In the data rows, 128 means zero.
Every row has a hidden score. In each pair, how much higher is the second row's than the first's? 20 means about the same, 40 much higher and 0 much lower. The score is a weighted sum of the row's numbers plus the product of two more (or one squared), each taken from its middle value.
np.array([134, 171, 165, 97, 107, 139, 88, 85, 128, 161, 164, 114, 107, 143, 127, 149])
np.array([151, 142, 90, 138, 92, 160, 164, 120, 160, 105, 79, 121, 123, 152, 161, 126]) ~ 7
np.array([140, 141, 137, 95, 118, 118, 121, 126, 133, 163, 143, 147, 90, 148, 126, 91])
np.array([110, 127, 144, 134, 149, 152, 114, 167, 130, 136, 152, 146, 149, 113, 112, 84]) ~ 30
np.array([117, 112, 143, 142, 160, 128, 113, 144, 91, 126, 119, 138, 123, 127, 145, 127])
np.array([154, 132, 121, 120, 120, 158, 185, 119, 141, 98, 93, 103, 123, 161, 149, 116]) ~ 12
np.array([94, 96, 116, 146, 163, 78, 155, 155, 81, 87, 117, 93, 154, 107, 119, 148])
np.array([116, 97, 97, 158, 153, 135, 130, 109, 126, 142, 138, 140, 150, 119, 130, 124]) ~ 34
np.array([134, 148, 158, 106, 113, 145, 99, 106, 154, 182, 147, 144, 113, 146, 108, 143])
np.array([126, 152, 155, 118, 109, 138, 124, 130, 133, 166, 165, 136, 105, 153, 126, 140]) ~ 18
np.array([105, 130, 105, 114, 155, 120, 106, 110, 139, 144, 137, 129, 136, 153, 111, 132])
np.array([131, 155, 163, 95, 142, 116, 90, 121, 151, 145, 151, 156, 84, 138, 125, 129]) ~ 18
np.array([165, 142, 117, 107, 111, 136, 149, 129, 137, 90, 94, 110, 113, 149, 180, 87])
np.array([111, 85, 105, 142, 139, 118, 105, 137, 108, 111, 174, 114, 125, 123, 105, 104]) ~ 37
np.array([135, 141, 146, 105, 100, 130, 115, 102, 161, 146, 147, 108, 107, 157, 101, 149])
np.array([117, 113, 128, 134, 149, 146, 91, 138, 135, 148, 170, 138, 106, 110, 155, 134]) ~ 25
np.array([104, 88, 98, 121, 148, 118, 140, 139, 122, 126, 112, 136, 139, 92, 149, 113])
np.array([136, 146, 138, 113, 135, 128, 135, 115, 140, 140, 168, 131, 119, 121, 85, 135]) ~ 23
np.array([148, 158, 150, 119, 84, 146, 115, 126, 147, 129, 140, 133, 129, 141, 127, 118])
np.array([158, 142, 157, 137, 91, 169, 150, 107, 152, 98, 140, 110, 133, 117, 174, 121]) ~ 31
np.array([102, 88, 102, 157, 154, 115, 120, 133, 93, 85, 114, 134, 163, 108, 123, 138])
np.array([147, 131, 164, 106, 118, 111, 89, 131, 140, 163, 128, 107, 100, 127, 97, 129]) ~ 14
np.array([140, 145, 176, 95, 125, 121, 117, 118, 148, 145, 157, 117, 119, 148, 123, 133])
np.array([124, 114, 121, 128, 124, 139, 127, 112, 134, 151, 157, 159, 130, 92, 132, 127]) ~ 24
np.array([139, 138, 126, 105, 98, 138, 118, 134, 136, 142, 159, 140, 106, 133, 122, 154])
np.array([166, 127, 125, 134, 121, 155, 152, 91, 126, 105, 123, 98, 121, 126, 147, 105]) ~ 28
np.array([164, 168, 153, 116, 145, 147, 128, 124, 150, 142, 127, 114, 114, 116, 156, 90])
np.array([112, 104, 135, 142, 149, 123, 113, 133, 137, 128, 141, 138, 97, 134, 134, 103]) ~ 33
np.array([163, 159, 109, 114, 121, 141, 152, 83, 135, 119, 123, 107, 133, 139, 152, 124])
np.array([99, 115, 117, 153, 147, 136, 97, 107, 127, 177, 109, 136, 139, 134, 112, 121]) ~ 23
np.array([87, 88, 135, 160, 153, 128, 140, 158, 83, 78, 117, 141, 172, 141, 115, 121])
np.array([123, 137, 140, 130, 112, 131, 113, 146, 138, 149, 134, 114, 113, 134, 92, 149]) ~ 10
np.array([166, 129, 97, 115, 100, 132, 175, 123, 124, 97, 91, 103, 173, 128, 173, 74])
np.array([125, 147, 129, 104, 137, 137, 95, 125, 122, 171, 169, 161, 126, 143, 85, 111]) ~ 26
np.array([133, 143, 142, 101, 117, 132, 90, 136, 145, 161, 140, 148, 115, 137, 133, 138])
np.array([152, 152, 100, 128, 68, 150, 194, 118, 158, 100, 93, 87, 142, 119, 166, 101]) ~ 22
np.array([83, 96, 95, 158, 156, 98, 151, 147, 107, 105, 118, 118, 138, 124, 137, 122])
np.array([96, 96, 115, 146, 146, 98, 120, 146, 96, 119, 92, 125, 153, 130, 125, 92]) ~ 12
np.array([124, 140, 141, 90, 107, 128, 90, 108, 153, 152, 160, 127, 119, 153, 123, 135])
np.array([111, 120, 112, 144, 130, 139, 125, 136, 124, 140, 148, 138, 109, 97, 109, 138]) ~ 19
np.array([156, 156, 152, 89, 122, 150, 119, 123, 139, 155, 145, 128, 118, 151, 134, 143])
np.array([105, 99, 105, 162, 160, 110, 151, 111, 74, 122, 84, 141, 153, 102, 90, 154]) ~ 19
np.array([170, 149, 121, 111, 114, 157, 156, 111, 136, 115, 90, 138, 158, 140, 161, 99])
np.array([116, 106, 108, 128, 171, 133, 120, 122, 100, 119, 124, 147, 130, 121, 108, 133]) ~ 29
np.array([120, 129, 112, 119, 124, 135, 99, 153, 122, 181, 139, 155, 111, 120, 120, 131])
np.array([149, 168, 140, 108, 80, 109, 138, 151, 140, 138, 140, 123, 139, 144, 128, 154]) ~ 18
np.array([142, 141, 127, 103, 114, 161, 177, 125, 148, 110, 128, 137, 131, 105, 167, 106])
np.array([162, 160, 145, 121, 120, 150, 155, 121, 167, 124, 148, 138, 111, 145, 159, 120]) ~ 7
np.array([169, 149, 83, 128, 113, 154, 173, 131, 139, 120, 93, 90, 146, 121, 153, 85])
np.array([102, 111, 103, 158, 162, 135, 133, 127, 102, 109, 88, 147, 137, 110, 113, 139]) ~ 27
np.array([138, 167, 151, 99, 87, 125, 99, 138, 134, 144, 153, 97, 119, 135, 131, 134])
np.array([165, 137, 130, 105, 115, 146, 123, 124, 137, 92, 115, 106, 134, 108, 151, 108]) ~ 29
np.array([128, 142, 151, 102, 133, 137, 98, 85, 135, 171, 134, 144, 100, 118, 116, 113])
np.array([132, 152, 137, 122, 101, 123, 104, 107, 164, 171, 156, 138, 92, 129, 115, 126]) ~ 18
np.array([146, 140, 115, 117, 88, 126, 186, 121, 154, 111, 119, 111, 163, 148, 176, 98])
np.array([136, 162, 143, 89, 93, 133, 89, 108, 140, 150, 143, 134, 110, 129, 117, 145]) ~ 19
np.array([163, 137, 128, 113, 96, 148, 136, 141, 132, 97, 108, 121, 119, 148, 128, 128])
np.array([129, 129, 118, 124, 118, 137, 75, 122, 109, 151, 135, 157, 107, 126, 104, 102]) ~ 20
np.array([120, 125, 148, 130, 150, 116, 115, 121, 131, 150, 142, 151, 118, 121, 115, 151])
np.array([121, 151, 165, 98, 101, 115, 112, 106, 141, 157, 165, 158, 127, 135, 132, 145]) ~ 25
np.array([157, 138, 107, 114, 113, 149, 174, 117, 125, 107, 138, 111, 144, 132, 174, 102])
np.array([96, 108, 77, 170, 189, 67, 142, 138, 72, 105, 101, 111, 146, 138, 89, 189]) ~ 12
np.array([94, 109, 116, 168, 159, 118, 143, 159, 85, 113, 124, 145, 125, 141, 91, 165])
np.array([157, 147, 97, 136, 95, 159, 173, 109, 150, 110, 119, 89, 149, 108, 182, 91]) ~ 32
np.array([94, 93, 96, 134, 162, 114, 127, 150, 114, 125, 112, 147, 174, 123, 115, 125])
np.array([129, 135, 134, 111, 125, 94, 106, 115, 141, 175, 165, 142, 98, 151, 135, 140]) ~ 14
np.array([92, 85, 91, 164, 150, 96, 132, 133, 106, 101, 131, 149, 157, 129, 118, 102])
np.array([114, 129, 119, 113, 112, 113, 131, 129, 130, 152, 162, 146, 104, 117, 120, 122]) ~ 16
np.array([149, 162, 169, 102, 115, 111, 147, 120, 162, 149, 152, 123, 126, 116, 103, 141])
np.array([145, 142, 169, 112, 99, 140, 113, 104, 145, 147, 140, 156, 134, 127, 129, 149]) ~ 28
np.array([113, 105, 119, 152, 158, 77, 138, 120, 101, 117, 96, 109, 137, 145, 92, 159])
np.array([83, 91, 108, 158, 163, 99, 128, 136, 84, 102, 119, 131, 169, 127, 106, 174]) ~ 30
np.array([142, 152, 117, 121, 113, 120, 115, 111, 173, 123, 159, 136, 145, 137, 155, 126])
np.array([119, 126, 147, 146, 142, 101, 125, 98, 140, 128, 130, 139, 115, 123, 123, 126]) ~ 19
np.array([126, 108, 131, 144, 145, 153, 90, 114, 125, 149, 113, 131, 133, 101, 145, 107])
np.array([159, 152, 117, 98, 92, 138, 140, 119, 137, 131, 128, 111, 131, 128, 157, 106]) ~ 10
np.array([106, 82, 110, 159, 143, 107, 115, 112, 85, 108, 91, 154, 128, 142, 137, 115])
np.array([129, 132, 147, 129, 118, 142, 110, 111, 151, 150, 154, 150, 115, 155, 129, 123]) ~ 20
np.array([118, 116, 123, 129, 126, 147, 108, 149, 113, 134, 108, 148, 124, 128, 105, 116])
np.array([97, 83, 78, 169, 136, 91, 151, 128, 94, 123, 124, 132, 129, 129, 85, 127]) ~ 28
np.array([157, 175, 130, 109, 114, 111, 172, 120, 155, 82, 100, 89, 135, 121, 147, 129])
np.array([150, 140, 140, 113, 115, 111, 100, 137, 144, 134, 146, 123, 114, 131, 110, 146]) ~ 21
np.array([160, 152, 176, 127, 113, 144, 105, 67, 140, 124, 108, 101, 116, 155, 163, 136])
np.array([117, 109, 130, 152, 174, 149, 119, 112, 128, 118, 116, 130, 143, 140, 95, 138]) ~ 23
np.array([152, 146, 157, 110, 103, 165, 161, 115, 145, 142, 116, 125, 121, 144, 147, 102])
np.array([140, 159, 183, 107, 121, 116, 120, 121, 143, 172, 125, 130, 65, 122, 91, 162]) ~ 21
np.array([149, 140, 105, 96, 117, 170, 130, 119, 149, 142, 107, 126, 121, 139, 149, 111])
np.array([157, 144, 174, 109, 134, 137, 82, 127, 152, 162, 142, 141, 107, 126, 121, 133]) ~ 22
np.array([145, 152, 145, 117, 99, 146, 121, 167, 147, 132, 132, 106, 102, 147, 145, 137])
np.array([127, 140, 154, 112, 108, 114, 102, 143, 147, 143, 135, 122, 90, 137, 124, 140]) ~ 24
np.array([124, 144, 165, 102, 113, 131, 99, 114, 133, 185, 131, 127, 107, 141, 126, 116])
np.array([111, 93, 110, 143, 125, 133, 113, 121, 112, 139, 122, 140, 157, 97, 115, 131]) ~ 20
np.array([152, 153, 148, 125, 107, 148, 178, 132, 165, 100, 104, 73, 116, 125, 154, 114])
np.array([115, 119, 103, 136, 135, 135, 93, 118, 118, 108, 106, 156, 118, 121, 109, 151]) ~ 13
np.array([114, 112, 141, 133, 136, 129, 114, 118, 131, 129, 139, 159, 114, 137, 127, 120])
np.array([94, 95, 105, 161, 173, 99, 127, 121, 98, 103, 136, 130, 136, 125, 91, 134]) ~ 20
np.array([84, 99, 116, 179, 129, 126, 104, 142, 111, 107, 136, 122, 119, 95, 120, 139])
np.array([159, 148, 122, 120, 90, 160, 143, 95, 146, 87, 106, 129, 135, 137, 176, 89]) ~ 21
np.array([146, 149, 130, 108, 111, 123, 108, 146, 131, 143, 147, 130, 123, 126, 106, 114])
np.array([152, 147, 118, 113, 127, 114, 83, 144, 128, 153, 149, 130, 135, 132, 91, 148]) ~ 21
np.array([164, 141, 126, 118, 121, 169, 168, 141, 157, 115, 142, 105, 130, 112, 178, 100])
np.array([122, 132, 164, 103, 107, 140, 113, 109, 154, 163, 139, 157, 111, 109, 133, 122]) ~ 20
np.array([108, 111, 118, 143, 142, 111, 102, 135, 113, 129, 106, 129, 114, 131, 105, 116])
np.array([171, 146, 140, 133, 120, 127, 165, 124, 150, 124, 110, 82, 121, 131, 130, 108]) ~ 20
np.array([136, 138, 157, 99, 126, 100, 104, 125, 148, 142, 141, 147, 114, 151, 114, 153])
np.array([141, 152, 139, 112, 104, 125, 103, 120, 144, 171, 148, 152, 118, 126, 136, 113]) ~ 11
np.array([132, 155, 142, 100, 109, 141, 96, 132, 122, 173, 157, 135, 125, 143, 108, 149])
np.array([145, 155, 162, 96, 114, 133, 114, 116, 114, 150, 160, 117, 114, 128, 126, 136]) ~ 22
np.array([104, 93, 114, 159, 168, 123, 135, 123, 75, 110, 128, 120, 123, 122, 110, 139])
np.array([142, 144, 104, 113, 114, 159, 149, 136, 145, 131, 129, 122, 124, 147, 146, 100]) ~ 12
np.array([76, 99, 94, 153, 182, 114, 135, 150, 98, 95, 104, 134, 126, 126, 109, 162])
np.array([134, 126, 138, 123, 143, 107, 94, 118, 106, 135, 124, 120, 87, 107, 120, 147]) ~ 9
np.array([153, 139, 156, 125, 102, 127, 129, 146, 153, 137, 156, 116, 95, 136, 147, 132])
np.array([82, 96, 126, 151, 163, 124, 132, 153, 96, 105, 97, 122, 154, 116, 88, 188]) ~ 17
np.array([149, 156, 113, 125, 111, 183, 161, 114, 170, 118, 105, 104, 140, 101, 177, 132])
np.array([140, 142, 143, 100, 111, 134, 146, 114, 148, 130, 120, 111, 137, 128, 143, 126]) ~ 19
np.array([129, 102, 123, 123, 142, 129, 118, 151, 120, 111, 119, 119, 123, 105, 120, 131])
np.array([165, 160, 121, 92, 125, 124, 130, 106, 147, 152, 110, 117, 120, 144, 158, 130]) ~ 19
np.array([127, 138, 177, 124, 139, 129, 114, 132, 126, 130, 156, 112, 122, 151, 141, 123])
np.array([145, 150, 151, 102, 89, 134, 115, 120, 130, 159, 140, 120, 116, 134, 117, 117]) ~ 12
np.array([81, 112, 83, 180, 164, 54, 153, 135, 91, 115, 99, 151, 160, 122, 54, 148])
np.array([131, 123, 167, 130, 142, 146, 138, 121, 102, 139, 113, 118, 143, 134, 137, 116]) ~ 27
np.array([83, 93, 101, 169, 132, 98, 145, 139, 99, 89, 107, 105, 132, 123, 84, 149])
np.array([145, 156, 135, 126, 107, 147, 158, 107, 150, 108, 105, 87, 147, 140, 180, 102]) ~ 20
np.array([119, 123, 100, 155, 158, 125, 128, 177, 116, 115, 114, 122, 177, 109, 98, 133])
np.array([125, 120, 141, 136, 111, 151, 95, 140, 165, 136, 133, 114, 139, 95, 98, 139]) ~ 29
np.array([120, 110, 132, 137, 154, 127, 128, 125, 126, 137, 123, 111, 112, 111, 126, 126])
np.array([125, 135, 159, 139, 124, 138, 84, 130, 119, 151, 107, 121, 125, 132, 132, 136]) ~ 3
np.array([149, 144, 109, 126, 108, 182, 185, 144, 142, 114, 117, 126, 137, 152, 163, 97])
np.array([144, 132, 132, 122, 127, 105, 100, 118, 154, 154, 179, 106, 85, 133, 115, 146]) ~ 39
np.array([101, 91, 106, 146, 160, 145, 112, 149, 107, 104, 116, 154, 105, 123, 119, 141])
np.array([127, 147, 148, 95, 130, 138, 138, 104, 153, 144, 142, 137, 104, 135, 124, 126]) ~ 25
np.array([153, 143, 98, 126, 99, 110, 163, 115, 156, 87, 108, 101, 154, 136, 177, 105])
np.array([109, 119, 132, 142, 140, 159, 108, 135, 123, 146, 134, 159, 102, 146, 117, 116]) ~ 23
np.array([122, 107, 151, 109, 127, 125, 104, 100, 156, 169, 119, 159, 124, 149, 129, 143])
np.array([147, 136, 139, 105, 116, 141, 143, 109, 152, 113, 122, 131, 126, 120, 148, 107]) ~ 17
np.array([164, 153, 147, 96, 97, 132, 128, 129, 155, 149, 119, 128, 117, 134, 150, 132])
np.array([97, 101, 107, 184, 168, 111, 128, 146, 95, 114, 130, 114, 154, 140, 90, 185]) ~ 25
np.array([94, 93, 111, 176, 159, 90, 168, 107, 66, 101, 95, 160, 159, 129, 67, 163])
np.array([125, 124, 137, 121, 127, 118, 111, 106, 141, 130, 142, 120, 131, 115, 149, 125]) ~ 20
np.array([154, 135, 184, 85, 119, 118, 111, 124, 156, 158, 143, 129, 131, 114, 120, 133])
np.array([90, 118, 112, 151, 167, 98, 131, 139, 103, 89, 87, 158, 153, 112, 97, 150]) ~ 21
np.array([152, 159, 159, 105, 116, 103, 84, 139, 135, 144, 170, 126, 113, 137, 133, 130])
np.array([121, 101, 90, 134, 158, 156, 123, 158, 126, 127, 127, 161, 147, 110, 104, 106]) ~ 29
np.array([125, 142, 165, 111, 116, 95, 120, 144, 144, 147, 155, 133, 120, 111, 109, 121])
np.array([140, 123, 138, 113, 138, 126, 91, 123, 153, 154, 162, 169, 95, 127, 103, 157]) ~ 27
np.array([129, 94, 116, 126, 148, 155, 94, 131, 126, 139, 119, 151, 101, 133, 137, 140])
np.array([134, 159, 170, 102, 118, 115, 92, 146, 133, 162, 162, 124, 93, 131, 116, 124]) ~ 13
np.array([153, 161, 121, 135, 109, 149, 153, 114, 145, 130, 101, 76, 150, 100, 171, 113])
np.array([102, 101, 94, 167, 151, 133, 152, 144, 78, 102, 96, 142, 122, 115, 104, 138]) ~ 14
np.array([127, 113, 136, 131, 115, 137, 119, 123, 151, 153, 150, 137, 99, 121, 115, 132])
np.array([144, 127, 128, 129, 99, 146, 136, 86, 152, 121, 132, 141, 106, 117, 147, 99]) ~ 20
np.array([77, 102, 72, 152, 166, 61, 136, 145, 90, 107, 108, 129, 141, 164, 70, 161])
np.array([110, 104, 122, 152, 150, 125, 110, 139, 118, 102, 103, 137, 111, 133, 120, 135]) ~ 23
np.array([144, 152, 159, 105, 121, 116, 146, 128, 145, 179, 146, 123, 97, 102, 116, 124])
np.array([78, 69, 88, 171, 167, 104, 122, 150, 112, 97, 120, 136, 114, 129, 125, 144]) ~ 19
np.array([125, 130, 139, 134, 120, 118, 115, 123, 129, 156, 141, 134, 107, 119, 105, 152])
np.array([150, 136, 151, 108, 122, 154, 89, 120, 134, 160, 138, 114, 128, 136, 123, 119]) ~ 20
np.array([126, 105, 140, 116, 105, 116, 131, 94, 130, 143, 147, 172, 134, 129, 110, 124])
np.array([115, 96, 128, 139, 146, 112, 125, 141, 125, 129, 142, 167, 146, 100, 143, 97]) ~ 15
np.array([134, 115, 148, 123, 128, 113, 126, 102, 138, 134, 127, 110, 139, 165, 109, 142])
np.array([91, 113, 97, 180, 162, 143, 156, 155, 108, 96, 111, 139, 154, 125, 108, 131]) ~ 18
np.array([135, 152, 157, 102, 111, 109, 131, 84, 125, 152, 186, 169, 113, 131, 94, 136])
np.array([137, 149, 179, 104, 118, 109, 100, 119, 181, 131, 164, 120, 100, 166, 121, 125]) ~ 12
np.array([89, 89, 110, 161, 146, 141, 120, 147, 115, 120, 123, 130, 132, 118, 141, 135])
np.array([137, 149, 118, 115, 87, 169, 132, 130, 143, 97, 105, 105, 140, 106, 163, 97]) ~ 9
np.array([117, 165, 123, 87, 134, 109, 82, 113, 159, 161, 161, 138, 122, 157, 126, 159])
np.array([120, 145, 159, 99, 122, 126, 113, 159, 133, 163, 174, 141, 139, 133, 99, 168]) ~ 13
np.array([109, 96, 98, 169, 159, 118, 139, 128, 105, 101, 97, 127, 164, 93, 146, 148])
np.array([108, 100, 117, 174, 127, 122, 128, 155, 91, 106, 117, 147, 157, 114, 110, 126]) ~ 15
np.array([79, 109, 117, 181, 140, 109, 126, 155, 85, 115, 136, 141, 150, 129, 89, 167])
np.array([174, 146, 148, 98, 122, 142, 160, 123, 158, 140, 134, 130, 139, 167, 135, 103]) ~ 7
np.array([149, 143, 144, 99, 136, 144, 119, 112, 136, 139, 133, 131, 120, 118, 130, 118])
np.array([144, 146, 138, 113, 127, 123, 99, 127, 159, 150, 170, 114, 121, 169, 112, 129]) ~ 14
np.array([103, 91, 136, 157, 138, 143, 134, 115, 108, 139, 95, 147, 126, 120, 89, 117])
np.array([149, 146, 130, 89, 103, 125, 147, 112, 150, 178, 123, 113, 107, 148, 126, 145]) ~ 8
np.array([126, 143, 148, 141, 121, 148, 89, 113, 134, 168, 157, 150, 105, 122, 137, 126])
np.array([155, 147, 151, 113, 111, 161, 136, 127, 146, 111, 109, 96, 132, 121, 138, 95]) ~ 18
np.array([154, 146, 152, 115, 103, 121, 115, 105, 142, 134, 140, 126, 88, 123, 136, 121])
np.array([110, 99, 121, 159, 178, 138, 149, 159, 101, 139, 98, 126, 134, 118, 123, 120]) ~ 21
np.array([108, 105, 121, 121, 119, 119, 118, 123, 126, 125, 137, 117, 112, 124, 106, 110])
np.array([147, 156, 136, 104, 136, 134, 110, 120, 127, 172, 184, 155, 133, 125, 98, 133]) ~ 17
np.array([146, 154, 163, 114, 118, 124, 156, 113, 143, 128, 151, 132, 108, 136, 176, 147])
np.array([136, 161, 183, 121, 124, 122, 106, 148, 128, 178, 161, 111, 93, 151, 109, 156]) ~ 12
np.array([126, 93, 133, 143, 157, 122, 106, 160, 120, 117, 133, 109, 114, 130, 141, 141])
np.array([117, 99, 119, 135, 141, 132, 126, 150, 134, 142, 143, 151, 148, 114, 138, 116]) ~ 25
np.array([141, 144, 116, 118, 124, 131, 194, 116, 143, 109, 127, 92, 154, 128, 177, 112])
np.array([98, 103, 73, 153, 156, 133, 122, 162, 95, 97, 121, 146, 132, 118, 143, 128]) ~ 12
np.array([91, 94, 109, 166, 175, 101, 120, 152, 76, 107, 122, 124, 143, 144, 88, 139])
np.array([153, 173, 125, 104, 92, 166, 162, 122, 146, 109, 152, 105, 149, 137, 141, 99]) ~ 22
np.array([148, 154, 152, 105, 118, 120, 113, 125, 171, 150, 168, 141, 126, 135, 155, 116])
np.array([144, 139, 116, 129, 119, 122, 130, 103, 162, 98, 99, 107, 124, 133, 159, 122]) ~ 17
np.array([153, 141, 134, 133, 98, 158, 187, 94, 137, 104, 93, 125, 117, 124, 159, 111])
np.array([161, 151, 124, 112, 111, 135, 139, 122, 174, 124, 92, 110, 124, 143, 143, 133]) ~ 13
np.array([90, 106, 153, 159, 135, 77, 149, 148, 81, 101, 97, 109, 132, 87, 108, 145])
np.array([132, 154, 160, 130, 135, 107, 100, 127, 138, 134, 183, 146, 114, 145, 116, 156]) ~ 33
np.array([146, 126, 149, 101, 108, 130, 104, 122, 179, 184, 166, 123, 94, 152, 120, 158])
np.array([119, 116, 135, 140, 120, 132, 107, 173, 137, 144, 122, 152, 140, 147, 135, 127]) ~ 11
np.array([133, 145, 156, 104, 130, 141, 96, 125, 135, 140, 138, 150, 109, 132, 118, 136])
np.array([126, 145, 139, 94, 125, 118, 112, 129, 142, 171, 165, 138, 106, 134, 121, 112]) ~ 20
np.array([137, 140, 165, 103, 125, 165, 88, 119, 147, 175, 146, 138, 99, 117, 115, 139])
np.array([86, 107, 113, 168, 146, 97, 136, 153, 110, 113, 140, 120, 144, 140, 115, 154]) ~ 18
np.array([145, 149, 136, 93, 106, 145, 127, 122, 150, 145, 155, 141, 125, 112, 136, 127])
np.array([143, 151, 121, 109, 92, 108, 137, 130, 147, 155, 141, 128, 116, 183, 146, 102]) ~ 3
np.array([146, 143, 144, 113, 126, 127, 166, 117, 154, 109, 111, 129, 148, 140, 183, 127])
np.array([148, 144, 160, 114, 126, 149, 136, 125, 152, 124, 141, 116, 129, 145, 174, 113]) ~ 20
np.array([94, 74, 100, 163, 143, 121, 119, 113, 88, 100, 79, 140, 140, 116, 126, 129])
np.array([132, 139, 176, 119, 121, 133, 89, 136, 145, 173, 169, 151, 84, 124, 128, 142]) ~ 23
np.array([102, 106, 90, 157, 136, 129, 116, 127, 92, 128, 96, 118, 129, 125, 110, 141])
np.array([125, 148, 157, 93, 124, 109, 91, 97, 135, 175, 127, 157, 111, 130, 120, 125]) ~ 29
np.array([131, 131, 126, 112, 99, 124, 132, 112, 134, 138, 142, 157, 118, 147, 108, 128])
np.array([151, 143, 90, 119, 122, 137, 171, 115, 130, 137, 125, 94, 126, 120, 172, 103]) ~ 21
np.array([117, 120, 117, 142, 123, 140, 75, 138, 112, 124, 121, 151, 112, 144, 117, 103])
np.array([118, 125, 115, 127, 133, 132, 121, 125, 124, 152, 100, 139, 138, 99, 124, 132]) ~ 21
np.array([118, 119, 119, 114, 143, 121, 85, 120, 132, 130, 137, 139, 114, 125, 139, 147])
np.array([95, 115, 99, 165, 154, 79, 165, 142, 92, 112, 119, 133, 172, 131, 85, 157]) ~ 16
np.array([95, 88, 124, 142, 161, 97, 139, 152, 110, 76, 121, 106, 157, 121, 87, 154])
np.array([95, 116, 106, 152, 165, 113, 154, 146, 88, 106, 101, 152, 139, 119, 110, 157]) ~ 16
np.array([142, 164, 172, 94, 75, 124, 96, 129, 142, 146, 163, 155, 115, 133, 114, 116])
np.array([105, 86, 121, 161, 176, 81, 130, 143, 89, 80, 125, 156, 117, 133, 102, 120]) ~ 27
np.array([137, 170, 133, 104, 128, 153, 125, 117, 155, 124, 132, 158, 104, 119, 124, 123])
np.array([117, 135, 148, 112, 155, 118, 115, 127, 124, 161, 142, 163, 96, 109, 104, 129]) ~ 20
np.array([121, 114, 137, 108, 133, 136, 97, 106, 123, 131, 153, 131, 126, 105, 124, 140])
np.array([81, 109, 108, 177, 158, 95, 108, 132, 99, 109, 122, 127, 157, 131, 90, 169]) ~ 18
np.array([131, 120, 129, 144, 123, 119, 119, 142, 104, 134, 142, 150, 147, 141, 118, 120])
np.array([120, 130, 136, 133, 132, 129, 98, 136, 122, 153, 150, 143, 134, 114, 133, 128]) ~ 22
np.array([76, 83, 115, 176, 159, 49, 128, 150, 105, 105, 143, 130, 155, 128, 109, 172])
np.array([125, 122, 151, 136, 128, 108, 79, 155, 148, 149, 138, 143, 146, 140, 130, 119]) ~ 15
np.array([141, 146, 154, 126, 97, 143, 139, 111, 130, 114, 132, 92, 122, 144, 135, 120])
np.array([176, 146, 91, 104, 111, 121, 165, 132, 154, 89, 88, 124, 116, 125, 150, 79]) ~ 9
np.array([113, 95, 101, 163, 163, 119, 111, 123, 101, 101, 118, 108, 136, 114, 116, 112])
np.array([158, 143, 111, 117, 93, 165, 160, 127, 160, 86, 115, 89, 144, 126, 153, 88]) ~ 18
np.array([92, 89, 137, 167, 152, 90, 127, 158, 106, 79, 144, 137, 131, 145, 89, 157])
np.array([131, 152, 147, 112, 103, 132, 144, 134, 162, 89, 127, 93, 122, 134, 141, 133]) ~ 17
np.array([129, 157, 171, 98, 99, 135, 126, 134, 137, 161, 154, 131, 99, 137, 152, 117])
np.array([114, 114, 108, 164, 157, 99, 134, 139, 101, 123, 101, 134, 139, 142, 123, 146]) ~ 12
np.array([143, 156, 155, 102, 101, 116, 115, 112, 161, 120, 130, 126, 139, 139, 141, 113])
np.array([148, 139, 121, 124, 90, 133, 182, 117, 123, 105, 123, 102, 126, 167, 178, 89]) ~ 12
np.array([100, 92, 117, 159, 161, 103, 145, 162, 103, 97, 98, 146, 142, 96, 116, 143])
np.array([85, 94, 115, 153, 156, 105, 118, 154, 90, 84, 148, 140, 155, 142, 100, 161]) ~ 30
np.array([148, 140, 127, 95, 119, 157, 147, 78, 159, 128, 122, 101, 126, 155, 146, 112])
np.array([142, 155, 134, 110, 95, 107, 112, 125, 138, 160, 139, 108, 119, 147, 128, 140]) ~ 7
np.array([162, 133, 109, 130, 92, 155, 171, 134, 155, 94, 101, 115, 134, 145, 152, 104])
np.array([121, 128, 171, 128, 114, 113, 87, 159, 134, 165, 144, 155, 117, 128, 138, 162]) ~ 22
np.array([98, 93, 104, 158, 149, 133, 139, 142, 103, 102, 107, 133, 141, 112, 121, 152])
np.array([109, 82, 83, 153, 171, 133, 116, 139, 95, 135, 125, 119, 125, 127, 140, 131]) ~ 23
np.array([151, 147, 138, 88, 104, 136, 129, 139, 172, 165, 169, 147, 109, 132, 131, 145])
np.array([146, 152, 125, 117, 108, 139, 129, 98, 141, 115, 107, 104, 137, 130, 162, 101]) ~ 18
np.array([155, 138, 148, 109, 122, 126, 175, 129, 126, 112, 110, 122, 113, 143, 146, 85])
np.array([85, 113, 107, 146, 141, 75, 152, 139, 94, 105, 112, 135, 184, 115, 81, 157]) ~ 28
np.array([152, 156, 176, 119, 119, 129, 125, 151, 130, 139, 189, 119, 147, 152, 135, 118])
np.array([115, 132, 141, 114, 134, 118, 88, 113, 131, 146, 144, 137, 122, 102, 108, 161]) ~ 20
np.array([160, 136, 134, 91, 92, 110, 140, 137, 133, 139, 163, 123, 90, 121, 129, 123])
np.array([113, 137, 124, 133, 125, 115, 98, 145, 133, 154, 134, 126, 154, 131, 126, 129]) ~ 20
